Each row below has a hidden score, from 0 to 20, with 10 about the middle. What is it? The score is a weighted sum of the row's numbers plus the product of two more (or one squared), each taken from its middle value.
tensor([ 0.45, -0.25,  0.74, -0.65,  0.24, -2.65, -0.60, -0.09, -0.47,  1.04,  0.60,  2.24, -0.96,
         3.37, -0.16, -0.15]) 13
tensor([-0.40, -0.08,  0.22, -0.56, -0.89, -0.30,  0.79,  0.46, -0.16,  0.91, -1.33,  1.04, -0.68,
         2.16, -0.47,  1.42]) 9
tensor([ 0.19, -0.94,  0.49,  0.32,  0.83, -0.66,  0.16,  0.19,  0.60, -0.11,  1.25,  0.19,  1.97,
         0.76, -1.11, -0.41]) 9
tensor([ 1.39, -0.62, -0.45,  0.38,  0.01, -0.11, -0.04, -0.23, -2.03, -0.03,  0.41,  1.62, -1.04,
         0.45,  1.02, -0.92]) 4
tensor([ 0.19,  0.06,  0.78, -1.07, -1.05, -1.84, -0.05,  0.06, -0.22,  1.18,  0.69,  1.26, -0.90,
         1.70, -0.24, -0.31]) 11
tensor([ 0.63, -1.53, -0.22,  0.14,  0.02, -0.19, -1.32, -0.91, -0.22,  0.95,  0.60, -0.08, -1.58,
        -0.15, -0.35,  1.43]) 6
tensor([-0.90,  1.32, -0.19,  1.28,  1.03,  0.48,  0.19, -0.48,  0.56, -0.10,  0.72, -2.10,  1.20,
        -0.69,  0.67, -1.09]) 10
tensor([ 0.08,  0.31,  1.14, -0.72, -1.29, -0.85, -0.93,  1.32, -0.43,  0.56, -0.76,  1.39, -0.58,
         1.60,  0.33, -0.14]) 11
tensor([-0.27,  0.70,  0.58,  0.06, -1.12,  0.60,  1.28,  1.00,  0.66,  0.10,  0.32, -0.66,  0.80,
         0.24, -0.34,  0.99]) 7
tensor([-0.60, -0.29, -0.46, -0.19,  1.07, -0.12, -0.70, -0.01,  0.91,  0.60,  0.07,  0.01,  1.49,
        -0.24,  0.18,  0.67]) 10
tensor([-0.81, -1.15, -0.46,  0.62, -0.52,  0.52,  0.87,  1.89, -0.28, -0.25, -0.93, -1.47, -0.15,
        -1.92,  0.31, -1.23]) 6
tensor([ 1.09, -0.25,  0.48,  0.67, -2.38, -0.84, -0.42, -1.44, -0.36, -0.76,  1.53,  0.93,  0.06,
        -0.48,  0.26,  1.42]) 2
tensor([-1.10,  0.13,  0.12, -1.51, -1.85,  2.07,  1.02,  0.58,  0.10, -2.52,  0.42, -0.68, -0.14,
         0.26, -0.55,  1.15]) 13
tensor([ 0.12,  0.13,  0.22,  0.37, -0.26,  0.83,  0.92,  0.11, -0.44, -0.48,  0.34, -0.25, -0.17,
        -0.09, -0.59, -0.01]) 7
tensor([ 0.09,  0.64, -0.49, -1.49, -0.89,  0.26, -0.13,  0.24,  0.78, -1.19,  0.49, -0.17,  1.28,
         0.19,  0.45,  0.68]) 10
tensor([ 0.25,  0.51, -1.04, -1.13,  1.49, -1.31,  0.36,  0.37,  1.28, -0.24,  1.08, -2.38,  1.47,
        -2.89,  0.19, -0.88]) 7
tensor([ 0.43, -0.19, -0.02, -1.12,  0.65,  0.10,  0.75,  1.24, -0.45,  1.84, -0.57, -1.29, -0.74,
        -0.26, -0.77, -0.19]) 6
tensor([ 0.88, -0.83,  0.06, -0.64,  1.62, -0.90, -0.39, -0.09, -1.06,  0.54,  1.09,  1.02,  0.25,
         0.30,  0.28, -1.43]) 11
tensor([-0.85,  0.91, -0.52, -0.06, -0.47,  0.26, -0.38, -1.10,  0.16,  0.03, -0.54,  0.01,  0.48,
         1.05,  1.27, -0.11]) 13
tensor([-0.15,  1.29,  0.39, -0.70, -0.48, -0.85, -1.74, -1.78, -0.51, -0.23,  1.63,  0.03,  0.13,
         0.91,  2.40, -0.96]) 13
tensor([ 0.39,  0.43,  0.94, -2.27, -1.00,  0.59,  0.73,  1.29, -0.70,  1.57, -2.77,  0.55, -1.87,
         0.73, -0.60, -0.29]) 12
tensor([ 0.02,  0.17, -1.14,  1.29,  0.42,  0.44,  0.46, -0.06,  0.59,  0.90, -1.64, -0.76,  0.60,
         0.79,  0.70,  0.38]) 8
tensor([ 1.20, -0.42,  1.51,  1.00, -0.49, -1.33, -1.13,  0.02, -1.34, -0.32,  1.51,  1.91, -1.95,
         0.45,  0.93, -1.50]) 8
tensor([-0.41,  0.75,  0.80, -0.47, -0.06,  0.47, -1.21, -0.93, -0.24, -0.11,  0.44,  0.02, -0.78,
         0.29,  1.41, -1.16]) 15
tensor([ 0.06, -1.27, -0.65,  0.45,  0.35,  0.28,  0.77,  1.87,  0.48, -0.48, -1.47,  1.13, -0.97,
        -0.46, -2.72,  1.70]) 11
tensor([ 2.23,  0.20,  0.06, -0.62,  1.14, -0.64,  0.44, -0.49,  1.47,  1.36, -0.48,  1.82,  0.47,
         0.10, -2.59,  0.73]) 9
tensor([-0.64,  0.65, -0.57,  1.56,  1.81,  0.82,  0.49,  1.07, -0.16,  1.23, -0.13, -2.52,  1.49,
        -1.83, -0.08, -1.08]) 5
tensor([ 0.22, -1.29,  0.16, -1.13,  0.31, -0.58,  0.42,  0.12, -0.85,  2.25, -0.30,  0.70, -1.01,
         0.89, -0.50, -0.18]) 8
tensor([ 0.62, -0.46, -0.52, -1.86,  0.21,  0.62,  0.36,  1.71, -0.97,  0.26, -1.16,  0.03,  0.43,
         0.03,  0.34, -0.63]) 7
tensor([ 0.26,  0.91, -0.16, -0.19,  1.40,  0.10,  0.46,  1.53,  0.54,  0.90, -0.58, -1.75,  1.61,
         0.31, -1.27, -0.53]) 8
tensor([ 0.07, -1.07, -0.38,  0.67, -0.06,  1.05,  0.16,  0.52, -1.10, -0.92,  0.76,  0.85, -0.25,
        -2.07, -0.10, -0.06]) 10
tensor([-0.37, -0.41,  0.05,  0.68,  0.62, -1.28, -0.49,  2.16,  0.16, -0.12, -0.47,  0.88,  1.26,
        -0.41, -0.38, -0.32]) 12
tensor([-0.78, -0.15, -0.45,  0.06,  0.07,  0.41,  1.28,  0.05, -0.38, -0.19,  0.06, -1.21,  0.90,
        -0.88,  0.22, -1.43]) 8
tensor([ 0.37, -2.15,  1.25,  1.15,  1.36,  1.38, -0.37, -0.05, -0.80, -0.40, -1.10,  1.37, -1.17,
        -1.47, -0.16, -1.32]) 11
tensor([-1.19,  1.26, -0.99, -0.08,  0.23, -0.18,  0.61,  0.92,  0.79,  0.19, -2.38, -0.27, -0.18,
         0.87, -0.21,  1.13]) 11
tensor([ 0.24,  0.02,  0.11, -0.12,  0.02, -0.84, -0.57, -0.59,  0.54,  0.08,  1.13, -0.21, -0.13,
         1.04,  0.14,  0.31]) 10
tensor([-0.29,  1.37, -0.14,  0.85, -0.67,  1.12, -0.02, -1.35, -0.27, -1.15,  1.53, -1.76,  0.96,
        -0.28,  1.42, -0.61]) 10
tensor([-1.76, -0.85, -0.19, -0.21,  0.44,  1.51,  1.24,  1.30, -0.05, -0.07, -1.55, -1.02,  0.69,
        -1.42, -0.19, -0.22]) 11
tensor([-0.12,  0.36, -1.07,  0.17,  0.48,  1.21,  0.27,  1.04,  0.62,  0.71,  0.21, -2.31,  1.10,
        -2.20,  0.68,  0.13]) 4
tensor([ 0.38, -0.89,  0.98,  0.47,  0.45, -1.32, -0.50,  1.12, -0.45,  0.11,  0.36,  2.20, -1.06,
         1.31, -0.89, -1.08]) 16
tensor([ 0.80,  0.31,  0.19,  0.18,  0.50, -0.18, -0.72, -0.12, -0.21,  0.91,  0.37, -1.45,  0.02,
         0.17, -0.07, -0.33]) 8
tensor([ 0.58, -0.19,  1.09, -0.66,  0.11, -0.57, -0.14, -0.87,  0.48, -0.03,  1.75,  0.79,  0.91,
         1.11, -0.70,  0.11]) 11
tensor([ 0.75, -0.19, -0.49, -1.53,  1.17, -0.95,  0.15,  0.02,  0.06, -0.48,  0.38,  0.94,  1.08,
        -1.65, -0.33, -0.97]) 13
tensor([-0.26,  0.24, -0.73, -0.03,  0.57,  1.02,  1.08,  0.69,  0.67, -0.49,  0.29, -1.28,  0.52,
        -0.28, -0.55,  1.42]) 7
tensor([-0.18, -0.41, -0.12,  0.08,  0.23,  1.98,  0.22, -0.34, -0.80, -0.64, -0.24, -0.92, -0.07,
        -0.04, -0.45,  0.67]) 7
tensor([-0.94,  0.50, -0.64,  0.18,  1.78,  0.90,  0.12, -0.76,  0.05,  0.07,  0.28, -2.21,  0.82,
        -0.65,  0.51,  0.71]) 8
tensor([ 0.17,  0.24,  0.39,  0.05, -0.13, -0.33,  0.22, -0.35,  1.20,  0.97,  0.41,  0.30, -0.36,
         0.53, -1.14,  0.88]) 10
tensor([-0.59, -0.64, -0.86, -1.92,  1.12,  0.76,  0.51,  0.85, -0.10,  0.81, -3.37, -1.21, -0.19,
        -1.24,  0.10, -1.62]) 14
tensor([ 0.17,  0.16, -0.30, -0.18, -1.67,  1.83,  1.73,  0.36, -0.03, -0.26,  0.00, -0.67, -0.39,
         0.23, -1.30,  1.06]) 7
tensor([ 0.07,  1.72, -0.20, -0.85,  0.01, -0.29, -0.16, -1.00,  1.10,  1.46, -1.97,  0.95, -0.96,
         1.48, -0.24,  2.49]) 12
tensor([ 0.73,  0.44,  0.28, -0.72,  0.66, -1.21, -1.28, -1.55, -0.09,  0.91,  0.17,  0.87, -0.39,
         1.68,  0.06,  0.57]) 10
tensor([ 0.35, -0.17,  2.01, -0.26, -1.53, -0.24, -1.27, -0.40, -0.16, -0.77,  1.85,  1.48, -0.09,
         1.47,  0.22, -0.29]) 13
tensor([ 0.28,  0.39,  0.11, -0.65, -0.14, -0.15,  0.48,  0.06,  0.01,  0.25,  1.02, -0.44, -0.30,
         0.19, -0.67, -0.03]) 9
tensor([ 0.29, -0.02,  0.40,  0.19,  0.36, -0.39,  0.72,  0.97,  1.02,  0.61,  0.02, -0.62,  0.60,
         0.06, -1.45, -0.46]) 9
tensor([ 0.53, -1.03,  1.43,  2.08, -0.01,  1.11, -1.15, -0.62,  0.36, -0.85,  0.93,  0.45,  1.58,
        -0.41, -0.58,  0.21]) 8
tensor([-0.20, -1.21, -0.26,  1.19,  0.04, -0.39,  0.27,  0.69,  2.65, -0.03, -1.19,  0.74,  0.93,
         1.02, -0.59,  0.49]) 13
tensor([ 0.72,  1.93, -0.93,  0.94, -0.53, -1.11, -1.30, -0.70,  1.16,  0.33,  0.63,  1.42,  0.72,
        -1.53,  0.52,  0.51]) 9
tensor([-0.25,  0.46,  0.05, -0.38,  0.35, -0.19,  0.38,  0.46, -0.49,  0.72, -0.34, -0.72, -0.55,
        -1.20,  0.82, -1.94]) 10
tensor([-1.21,  2.26, -0.61, -1.46, -0.72,  0.28, -0.66, -1.68, -0.12, -0.50, -1.23, -0.80,  0.05,
        -1.30,  1.09,  0.33]) 14
tensor([-0.50,  1.66,  0.90,  0.15,  0.81, -1.32, -0.96, -1.38,  0.56,  0.08,  1.02,  0.35, -0.03,
         0.73,  0.71,  0.27]) 14
tensor([ 0.22,  1.68,  0.24, -0.52, -0.07,  0.26,  0.42, -0.26, -0.07,  0.31,  0.57, -0.89, -0.18,
        -0.40, -0.13, -0.05]) 9
tensor([ 0.11, -0.49,  1.60, -0.82, -1.77, -1.79, -0.17,  1.02, -0.26, -0.68,  0.75,  2.25, -0.63,
         2.30, -0.21,  0.80]) 11
tensor([ 2.08,  0.88,  0.25, -0.23, -0.68, -1.82, -0.17, -0.81, -0.31,  0.43,  1.45,  1.31,  0.49,
         1.54, -0.88,  0.81]) 3
tensor([ 0.22,  0.28,  0.93, -0.27, -2.16,  0.02, -0.05,  0.76, -1.08, -1.13,  0.64,  0.68, -1.89,
         1.38, -0.17, -0.35]) 10
tensor([-0.12,  0.74,  0.20, -0.18, -1.17, -0.72, -0.11, -0.45,  0.71, -0.66,  0.79,  0.64, -0.96,
         1.37, -0.77,  1.92]) 10
tensor([-1.13, -1.15,  0.51, -0.04, -0.46,  0.09,  0.45,  2.13,  0.18, -0.66, -1.26,  0.94,  0.60,
         0.21, -1.37,  2.20]) 11
tensor([-1.23,  1.41, -0.40,  0.11, -0.80, -1.13,  0.11,  1.00,  0.80,  1.03, -1.28,  0.05, -0.45,
         0.82,  0.56,  0.29]) 12
tensor([-0.80,  1.30, -0.26,  0.48, -1.03,  0.76,  0.81, -0.56,  0.80,  0.90, -0.55, -0.68,  0.08,
        -0.88,  0.46,  0.40]) 9
tensor([-1.19,  1.36, -0.90, -0.04, -1.61, -1.30, -0.79,  1.82,  0.96, -1.67, -1.09,  0.54,  1.30,
         1.67,  1.00,  0.69]) 12
tensor([ 0.20, -0.49,  0.03, -0.86, -0.57,  1.45, -0.28,  0.24, -1.77, -1.10,  0.41,  1.31, -1.03,
         0.55,  0.42, -0.03]) 11
tensor([ 0.48,  1.49,  1.01,  1.23, -1.83, -0.75, -1.76, -0.93,  0.17, -1.96,  1.12,  1.09, -1.16,
         1.93,  0.10,  1.38]) 12
tensor([ 1.35, -0.25, -0.17,  0.36,  1.54,  0.76,  0.29, -0.14,  1.10,  0.84, -0.70, -1.33,  0.85,
        -1.38, -1.81,  1.67]) 4
tensor([-0.66,  0.31, -0.41, -0.32,  0.56, -0.65, -1.15,  0.19,  0.81, -1.20, -2.18, -0.71, -1.09,
        -0.25,  0.52, -1.11]) 19
tensor([-0.24, -0.23,  0.34, -0.82,  1.20,  1.57, -0.81, -0.90, -0.84,  0.65, -1.08, -0.84, -0.02,
         0.06,  1.86, -2.09]) 15
tensor([ 2.12, -0.41, -0.44,  1.93,  1.71, -0.76, -0.70,  0.17,  0.01, -1.02,  0.42,  0.67,  1.69,
         0.26, -0.46, -1.94]) 4
tensor([ 1.16, -1.62,  0.98, -0.14,  0.19,  0.12,  0.63, -0.40, -0.17,  0.61,  0.24,  1.68, -0.37,
         0.74, -2.51,  1.09]) 8
tensor([-0.17, -0.87,  0.40,  1.01,  0.56,  0.03,  0.70,  0.62,  0.50,  2.20, -1.22, -1.74,  0.65,
        -0.37, -0.49, -1.80]) 11
tensor([ 1.27, -0.03,  0.13,  0.46,  1.26,  0.19, -0.56, -0.95, -0.04,  0.29,  1.09, -0.30,  1.20,
         0.14,  0.07, -1.14]) 7
tensor([-1.18,  0.86, -0.62, -0.38,  0.89,  1.47,  1.06, -0.18,  0.15,  1.75, -1.94, -0.10, -1.33,
        -2.18, -1.06,  0.84]) 18
tensor([-0.53, -0.90, -0.41,  0.62,  0.80,  2.01,  1.20,  0.23,  0.08, -0.28, -0.64, -0.69, -0.18,
        -0.51, -1.16,  0.43]) 9
tensor([-0.40,  0.56,  0.26, -2.14, -0.46, -0.76, -0.28, -0.40,  0.61,  0.10,  0.66,  0.87, -0.13,
         0.29,  0.86, -0.09]) 15
tensor([-0.66,  0.18,  0.19,  1.05, -0.21,  0.59, -0.99,  0.00, -0.56, -0.39, -1.12,  0.10, -0.24,
         1.19,  0.56, -0.36]) 12
tensor([ 0.77,  0.70, -0.13,  0.27,  1.86, -1.69,  0.23,  0.15, -0.40, -0.45,  0.59,  0.82,  0.91,
        -1.77,  0.70, -2.75]) 16
tensor([ 1.37, -0.19,  0.80,  1.92,  1.07,  0.06,  0.18,  0.15,  0.44,  0.23, -0.24, -0.48,  1.84,
        -0.25, -1.75, -0.46]) 5
tensor([ 0.17, -1.43,  0.19, -0.16, -0.85, -0.27,  0.85,  0.93, -0.12, -1.43, -1.04,  0.53,  0.63,
        -1.86, -1.17,  0.41]) 5
tensor([-0.74, -1.49, -0.76,  1.00,  0.47,  1.83,  0.39,  0.08, -1.17,  0.26,  0.52, -0.75, -0.36,
        -1.61,  1.65,  0.39]) 4
tensor([ 0.06, -0.97,  1.20, -0.02, -0.88, -0.55,  0.04, -0.29,  0.54,  0.22,  0.30,  0.27,  1.33,
        -0.69, -0.27, -0.41]) 9
tensor([ 0.55,  1.30, -0.53,  0.67,  0.18,  0.25,  0.02,  0.06, -0.10,  0.25,  0.06, -2.61, -0.39,
        -0.26,  0.14,  0.27]) 7
tensor([-0.52, -0.04, -0.81,  0.96,  1.79,  0.84, -0.21, -1.17,  0.82, -0.68,  0.17, -1.76,  1.11,
        -0.33,  0.18,  0.09]) 10
tensor([ 0.17, -0.31,  1.13, -0.74, -1.72,  0.30, -0.58,  0.45, -1.39, -1.55,  1.00,  0.40, -0.96,
        -0.33,  1.22, -2.52]) 12
tensor([ 0.96,  0.76, -0.42,  0.89,  1.52, -1.30, -0.69,  1.01,  0.02, -0.29,  0.65, -0.09,  1.39,
        -0.50,  0.85, -1.68]) 7
tensor([-0.40,  0.89,  0.47,  0.07,  1.26, -0.72,  0.05,  0.66,  0.60,  0.53, -1.05, -1.17,  0.68,
        -0.32, -0.35,  0.83]) 8
tensor([-1.06, -0.24,  0.15,  0.79, -1.11, -0.62, -0.94,  0.83, -0.62, -2.80,  0.44,  0.41,  0.16,
         0.84,  1.85, -0.41]) 9
tensor([ 1.54,  0.83,  1.00,  0.18,  0.06, -1.53, -0.54, -1.09,  1.57,  0.37,  1.44, -0.12,  1.16,
        -1.42, -1.44, -0.07]) 8
tensor([-0.03,  0.51,  0.45,  0.24,  1.22, -1.67, -0.73, -0.24,  0.78,  1.43,  0.25,  0.59,  1.01,
         1.64, -0.51,  0.05]) 12
tensor([ 1.09, -0.53, -0.32,  0.19,  1.20, -0.39,  0.30, -0.95, -0.25,  0.68,  1.23,  1.64,  0.27,
        -0.74, -1.40, -0.88]) 14
tensor([ 0.94, -2.14, -1.39,  1.20, -0.83,  1.02, -0.35,  1.27,  0.32,  0.47, -0.33, -0.32,  1.05,
        -0.92,  0.69,  1.16]) 1
tensor([ 1.55, -0.57,  0.55,  0.89,  1.99, -1.16, -0.90, -1.23, -0.01,  1.01,  1.67,  1.52,  0.54,
         0.10, -0.04, -1.07]) 10
tensor([ 0.32, -0.29, -0.81,  0.20,  0.71,  1.53,  0.21,  0.92, -0.55, -0.93, -1.90, -2.34,  0.89,
         0.66, -1.11,  0.54]) 12
tensor([-0.12, -0.26, -0.84, -1.83,  0.69, -0.83,  1.76,  0.22, -0.18,  0.80, -0.16,  0.23, -0.57,
        -0.81, -0.51, -0.83]) 14
tensor([ 1.49,  1.89,  0.75,  0.81, -1.61,  0.04, -1.86, -0.67, -0.07, -2.61,  2.41, -0.15,  0.94,
         0.03,  0.46,  0.43]) 9
tensor([-0.89, -1.77, -0.80, -0.11,  1.56,  2.40, -0.60, -1.27, -0.82, -0.34, -0.87, -0.92, -0.55,
        -0.50,  1.03,  0.13]) 10
tensor([ 0.55,  1.47,  0.20,  0.26, -0.14, -1.11, -1.69, -1.16,  0.46, -0.76,  1.27,  0.07,  0.82,
         1.11,  0.01,  1.23]) 9
tensor([-0.61,  0.38, -0.67,  0.10,  0.34, -1.11, -0.21,  0.17,  0.62,  0.05,  0.04, -0.32,  0.47,
         1.23,  0.12,  0.16]) 10
